In the rows, zero is written as 128.
The rows below come in pairs that one turn or mirror swaps. Which row does each named row swap with?
The rows were stretched afterwards, more along some directions than others.
zimeb: [108 121 113 117 143 151 124 147 141 126 129 128 134 122 146 145 139 114
 103  97 115 128 157 124 160 125 105]
Zurob: [129 112 143 132 163 119 115 117  85 134 100 100 106 130 114 139 144 123
 114 145 129 127 144 106 144 156 119]
ruror: [101 143 167 123 149 129 124 110 129 124  98 139 106 107 130 148 129 138
 117 118 130 108 148 117 137 137  99]
puzep: [108 141 127 104 147 149 120 143 128 151 123 112 143 125 147 135 160 107
 129  92 144 136 137 123  99 109 114]
ruf: [109 151 159 156 139 112 119 133 129 131 169 145 104 123 127 126 144 118
 136 123 152 100 131 115 105 156 114]
suv: [126 156 140 122 148 122 134 169 125 146 149 137 118 127 150 135 138 113
 130 138 116 118 113 107  98 110 136]
Rusiz: [119 140 137 150 109 116 112 126 120 130 143 126 137 138 106 141 137 122
  98 125 113  96 112 119 146 118 129]
fofim: [131 142 117 140 133 142 120 119 114 114 138 128 123 140 117 147 143 101
 120 119 152 110 125 116 151 126 145]
zulam: [ 95 113 135 168 144 124 150 140 156 119 132 138  89 117 119 128 146 115
 118  99 145 104 151  97 115 151 117]
Miko: [116 134 143 113 138 142 126 136 114 139 125 123 143 144 135 139 109 114
 122 135  97 120 120 123 153 109  96]
paz: [151 126 126 101 149 126 132 138 111 141 150 147 136 112 138 145 175 101
 104  70 133 110 126 119 123 124 119]
rese: [103 129 133 104 156 144 134 170 129 147 122 140  90 110 140 135 125 152
 111 123 122 101 154  97 134 139  94]
bef: [137 139 162 122 145 137 140 116 122 129 138 153 126 127 129 128 138 108
 127  86 138 125 127 107 119 111 118]
Nef: [101 148 124  98 130 151 106 148 128 147 154 128 111 129 131 131 157  96
 135 126 125 106 113 122 138 106 126]
pemom: [144 137 137 107 155 106 112 159 115 147 142 127 135 121 136 132 167 134
 124 139 141 106 115 121  78 130 123]
Rem: [126 139 136 155 142 142 155 153 109 133 129 159 109 128 165 139 116 122
 129 119 138 106 117  96 113 125 101]
mubut: [139 130 157 110 144 121 112 126 114 139 165 138 124 119 116 131 135 154
 123  93 114 157 144 117 158 129 120]
pavis: [ 78 129 112 120 153 128 107 142 138 144 131 105  98 112 139 136 159 121
 112 117 134 107 167 114 138 169 116]
tigi: [117 132 161 132 143 148 161 131 126 127 128 157 107 140 136 126 118 122
 130 105 143 116 127  89 125 114 104]
reb: [151 113 119 107 158 109 124 172 105 147 126 130 128 122 138 134 164 128
 127 141 135 100 116 114  95 135 124]
dos: [116 134 153  80 132 107 107  98 113 151 136 109 122 123 122 124 131 145
 138 128  95 110 138 144 136 124 133]
zigap: [105 150 161 153 142 103 115 126 130 133 176 140 107 122 123 127 141 126
 118 126 143  93 136 115 110 163 102]
Dagi: [118 141 164 135 134 150 151 130 128 128 124 156 111 143 133 130 115 122
 135 106 140 117 125  95 126 107 116]
Pige: [149 119 116 108 147 119 124 165 108 148 124 137 131 128 138 141 164 127
 129 148 131  89 110 116 108 128 128]
mar: [157  97 117 107 164 114 136 168 103 148 121 143 114 118 133 132 170 114
 129 125 125  98 116 104 108 134 130]
lesu: [ 81 130 127 118 161 125  99 143 139 146 131  93 107 112 135 128 157 113
 119 124 124 121 165 118 131 167 133]
fal: [125 131 141 138 139 147 152 107 121 139 112 167 109 130 145 145 157 102
 117  79 139 117 131 109 150 158  97]
rupad: [143 139 157 121 142 135 135 124 126 129 142 157 129 126 126 133 136 105
 124  87 129 122 120 112 128 103 126]
Nale: [134 128 111 162 154 118 125 165  96 127 141 139 137 141 124 135 147  89
 119 117 120 118 126 118 131 139 137]
fefu: [101  95 131 125 149 112 160 141 111 142 155 118  96 132 132 107 131 116
 141 102 125 117 143 109 114 140 119]
Tosu: [118 139 117 142 152 129 146 140 147 130 159 134 117 121 156 122 142 115
 109  98 131 121 131  99 102 131 116]
Nebon: [110 127 111 133 147 121 119 119 112 145 126 136 132 129 150 130 167  85
 117  95 147 106 146 118 126 161 119]
vusad: [ 93 120 140 131 131 135 154 138 145 123 106 144  97 143 142 131 123 118
 114 136 125 104 138 102 132 136 104]
badin: [103 119 161 124 171 119 127 138 118 134 107  93 106 117 112 119 151 122
 139 111 125 147 157 110 106 145 119]
Tep: [134 117 158 143 145 134 152 155 147 128 118 140 118 135 149 124 143 130
 139 116 148 127 137 101  88 141 118]
mema: [ 73 128 106 129 148 132 116 155 145 141 141 111  98 120 139 137 153 118
 104 114 143  90 161 111 135 166 114]
Ver: [126 124 113 122 157 120 124 141 117 141 165 127 136 115 132 144 178  93
  92  74 149 104 143 120 115 144 107]
gurik: [134 130 135 134 143 116 126 167  98 142 153 132 135 136 130 133 145 123
 132 141 133 118 107 116  92 113 100]
Liri: [118 124 152 145 169 118 122 113 111 131 140 132 133 128 116 127 148 107
 102 107 148 111 130 117 127 135  95]
dinib: [109 120  91 134 138 128 125 157 111 143 160 136 125 119 140 148 167  97
 103  89 152  90 143 118 126 142  98]
nupiv: [ 99 143 164 135 152 127 119 118 127 130 135 126 112 127 112 136 116 136
  94 115 107 126 153 107 145 131  95]
bod: [112 125 146 114 150 140 119 130 125 139 113 113 115 129 113 137 131 133
 103 113  99 124 149 107 154 120 119]
Gurez: [ 92 139 160 107 165 125 126 132 125 137 136  93  97 115 145 138 146 115
 118 128 157 105 153 106 107 149 117]
palo: [105 119 146 119 158 140 130 132 119 138 113 118 110 129 121 131 122 126
 107 110 101 135 152  99 153 120 106]
pif: [102 158 164 150 140 106 111 121 135 129 173 141 110 121 121 128 138 124
 119 125 145  96 135 118 107 153 106]
fuz: [126 126  95 119 142 122 118 143 117 140 168 138 138 114 137 144 174  90
 100  78 151  92 137 126 124 138 109]
fubat: [133  98 113 107 159 142 150 155 108 139  95 139 112 127 135 130 137 119
 131 122 105 127 134  94 149 120 120]
Tameb: [141 128 112 101 151 128 126 130 114 139 144 148 130 108 135 151 174  94
 106  68 141  98 137 119 131 133 119]
boza: [119 145 191 101 165 127 124 139 104 155 116 105  93 123 132 124 157 132
 140 128 137 139 132  97  82 147 108]
Maza: [ 88 131 142 150 134 154 152 148 142 128 120 152  95 142 138 133 116 122
 121 109 153  98 139  89 126 127 107]
Fikit: [142 139 152 124 144 125 130 151 100 146 129 136 140 135 132 127 136 131
 151 146 118 138 107 116  95  99 105]
nov: [ 91 120 149 139 161 123 138 156 105 163 148 137  98 116 164 127 146  79
 119 103 143 107 136 102  99 140  92]
Pab: [102 118 137 144 141 106 116 147 119 139 164 106  94 124 118 130 142 111
 125 164 119  85 134 111 133 139 126]
bif: [104 119 162 134 169 131 155 159  98 126 122 126 122 136 143 126 128 106
 101 109 152 125 115  92 106 124  94]
zot: [128  96 126 111 161 142 150 157 109 142  89 131 106 125 138 134 134 122
 122 114 111 128 140  91 145 122 114]
Liro: [157  95 118 103 155 125 147 176 105 149 115 145 119 123 144 133 170 117
 127 118 124 104 111 102 110 124 129]
Rumom: [124 105 120 109 153 147 140 153 111 140  88 127 111 128 132 134 133 126
 125 123 105 126 140  97 149 117 122]
Saza: [115 128 154 114 161 138 136 152 151 138 139 104 140 146 139 114 136 100
 123 110 132 132 121 112  88 116 125]
Zof: [130 140 104 153 130 136 128 129 124 124 106 123 131 138 104 159 145 139
 107 121 128 101 142 111 158 137 134]
kala: [123 133 110 111 166 126 104 137 122 148 129 111 127 123 141 134 151 102
 114 123 121 132 144 116 147 144 134]
fader: [ 91 126 174 149 150 135 128 146 128 122 114 121 106 135 121 141 128  99
  89  99 130 114 151 119 122 137 106]
vilos: [ 70 123 105 137 148 134 124 156 140 138 130 115  93 120 139 139 145 120
 107 117 145  93 164 103 133 166 107]
Kazip: [143 139 158 113 146 137 128 112 123 133 129 147 131 121 123 135 149 106
 124  77 134 123 131 116 124 118 129]
leke: [121 105 132 117 128 140 128 147 126 151 131 140 102 125 137 130 145 147
 141  92 144 131 148 103 148 142 130]
gon: [106 145 134 117 135 129 133 132 166 142 179 157  99 111 134 117 144 134
 112  96 142  90 145 100 112 141 101]
sado: [148 136 148 128 162 137 123 150 137 136 111 130 123 134 119 138 167 114
 112 108 108 137 116 121 124 136 152]
pog: [137 133 134 170 148 128 132 153 101 135 154 153 118 136 135 134 132  85
 134 113 147 115 122 106 133 140 123]
rabi: [101 146 151 152 135 119 127 128 128 133 164 147 106 124 138 124 136 109
 145 124 146 106 136 111 121 158 115]
donet: [108 142 125  98 143 134 106 145 124 151 137 108 141 124 145 142 167 114
 117 102 156 114 133 129  92 120 110]
nolo: [100 142 145 112 120 130 106 105 130 136 124 135 122 121 122 127 144 112
 158 122 131 105 129 134 140 116 123]

Fikit is swapped with puzep
zulam is swapped with ruror
gurik is swapped with donet
fubat is swapped with Kazip
paz is swapped with Liro
mubut is swapped with leke
dos is swapped with fefu
bif is swapped with Rusiz

